The rows below fall into families. The same turns and mirrors carry the whole set onto itself and the rows of a family onto each other. For each named row, which other rows are in its family? Write them in the order they are listed.
These 16 rows form 4 families of 4 rows each.
K663: [  5.1 -12.1  -3.6  18.7   1.7   3.8  -9.5  15.5 -11.6   2.2  -7.2   9.4
   2.6   4.8  -6.6   2.7   5.6  40.0   2.9 -18.7   7.5  -3.0 -20.1 -17.1
  28.5   5.9 -24.9   5.0   5.5  27.7 -17.7   4.6  10.3  -9.1]
K82: [ 15.6 -13.8   5.9  17.7   6.5   3.2 -13.6   7.8 -16.1  -3.1  -3.7  10.9
   2.3   8.5   0.4   2.9  16.3  31.2   4.9 -15.6   2.7  -7.5 -13.0 -15.2
  30.6   0.5 -30.8   8.8  -1.2  21.9 -31.6   4.1   4.9   0.5]
K557: [-15.5  13.3 -20.3   8.1  19.2   1.6 -21.7  -6.3  -5.3  16.9  19.7   0.4
  -0.1  11.7   8.4  13.2  25.8  20.5  -2.9  -0.6   3.7 -12.6 -27.4  -1.5
  -6.1  15.7 -22.5  -1.7  -0.7  -6.7  -3.2   2.5  -8.3 -29.2]
K219: [-19.5   0.3 -17.5  12.4  26.1 -28.6 -21.2  10.4  -1.7  17.0  11.0 -14.6
  -6.4  -7.1  12.6   9.6   7.6 -14.0 -35.0  -4.7  20.8   9.7 -23.6  -7.9
   5.3 -17.8 -41.0  -3.6 -10.0  -8.5 -10.3  -6.5   5.6 -18.3]
K979: [ 22.1  -2.9   5.3  14.2   4.0  12.9  -8.4   2.7  -3.9   0.1  -0.2  18.2
   6.3  17.3   1.1  -1.8  14.8  33.9   6.3 -10.7   6.7 -11.0 -12.7  -7.8
  21.6   3.9 -27.1   1.4   4.9  16.1 -25.6   0.8   8.5  -9.9]
K525: [  1.5 -16.8  -1.9   4.1  19.9   2.2 -14.1  14.4   0.8  -4.0 -18.3  -0.7
   0.7 -10.1  15.7 -14.5  -2.5  -4.4  -7.6 -22.8   4.1  35.4 -19.9   6.6
  18.2 -13.7 -27.1  -5.0 -19.3  28.1 -24.9  -4.2  17.9  -4.6]
K179: [ -1.9 -14.9  -4.4  12.7   2.9  13.2  -9.2  18.3  -2.1  -2.4 -16.6   0.4
   5.7  -6.2  18.3 -15.1  -0.5   0.4   0.1 -15.8  -7.5  24.3 -10.1   7.3
   8.6 -16.7 -22.0  -0.5 -22.4  32.2 -26.5  -0.8  19.9   0.5]
K32: [-18.7  24.2 -18.7  -1.5  25.0   3.0 -19.1 -11.0   5.6  25.2  21.5 -10.9
   4.2   6.2  14.4  12.1  21.4  18.2  -9.0  -6.5   7.4 -13.2 -28.5  -9.8
  -4.1   5.9 -21.4   6.3  -1.8  -2.2 -10.7   3.3  -5.6 -21.6]
K860: [ -8.9   6.7 -11.8   3.7  24.1  -7.6 -30.4   4.5 -13.3  20.4   8.6 -10.9
  -9.6  -7.5  16.7  -2.3   9.7 -14.9 -36.7   5.7  23.1  15.9 -19.3 -11.0
 -11.9 -20.3 -32.7  -7.2  -9.0 -10.2  -8.9 -10.1   3.4  -9.8]
K636: [ 16.5  -0.2  -6.7  13.1  -0.8  19.1 -10.4   4.6  -3.7  -2.4  -3.3  14.7
   7.0  13.5   1.8   6.2  10.4  32.2   5.3 -18.6   5.9  -2.6 -17.3 -12.2
  21.5  -2.0 -32.1  18.3  -2.0  26.6 -33.1   0.6   7.2  -3.4]
K500: [ -0.3 -18.5   1.5  10.8  12.6  10.9 -18.5  14.3 -12.0  -3.2 -24.4   7.0
   2.6 -15.2  17.7  -5.9   8.3   4.8  -7.2 -23.5   1.2  29.2 -12.4   8.6
  16.8 -20.8 -23.0  -6.5 -17.8  17.1 -21.6   2.5  17.7   5.3]
K303: [-21.5  18.4 -20.1   9.0  16.7   3.6 -17.0  -6.6   2.1  20.2  19.2  -9.8
   2.7   8.4  17.6   3.1  23.0  11.4 -10.8  11.1   0.7 -15.3 -17.5  -4.1
 -17.8   4.4 -22.4  -4.2  -6.9   0.5  -2.9   4.0  -6.1 -25.0]
K368: [ -9.6   2.0 -10.6   6.9  31.2 -20.1 -37.8   8.0  -5.3  21.7  17.2 -21.2
  -8.0 -10.0  15.0   5.5   8.1 -16.4 -28.9   2.6  18.0   6.7 -22.8 -17.9
   4.8 -15.3 -34.4   2.1 -11.2  -5.6 -12.1  -9.3  -3.6 -10.4]
K77: [ -8.6   4.4 -15.4   4.5  25.3  -9.5 -32.6  13.8  -1.0  19.0  10.5 -10.5
  -8.2  -9.6  23.0   4.2  -2.2 -22.2 -22.0   5.7  18.4  21.9 -22.4 -12.7
  -0.1 -18.8 -34.3  -2.9 -14.9  -8.6  -8.1 -20.6   3.7  -9.5]
K594: [-18.0  24.6 -20.9   8.4  16.2  -2.7 -18.9   3.7  11.7  13.2  19.8  -3.9
  -1.2   7.1  17.6   5.4  23.4  20.4 -12.9   0.6   3.6 -22.9 -13.5  -7.1
 -12.0   2.0 -29.6  -9.6 -10.0  -8.5 -15.0  -6.7   0.1 -30.6]
K991: [ -1.6 -16.4  -2.7  12.2   2.7  10.5 -17.6  26.0   4.6 -11.2 -17.0  -0.5
   6.0 -12.9  17.2 -14.9  -3.0   7.7  -3.8 -18.0   6.9  22.8 -12.4  -8.5
   6.0 -11.3 -12.9  -9.1 -19.1  22.2 -23.4  -7.9  23.7   3.5]

Which other rows belong to the same family as K636? K32, K860, K500
Which other rows belong to the same family as K557? K979, K525, K77
Which other rows belong to the same family as K82? K179, K303, K368

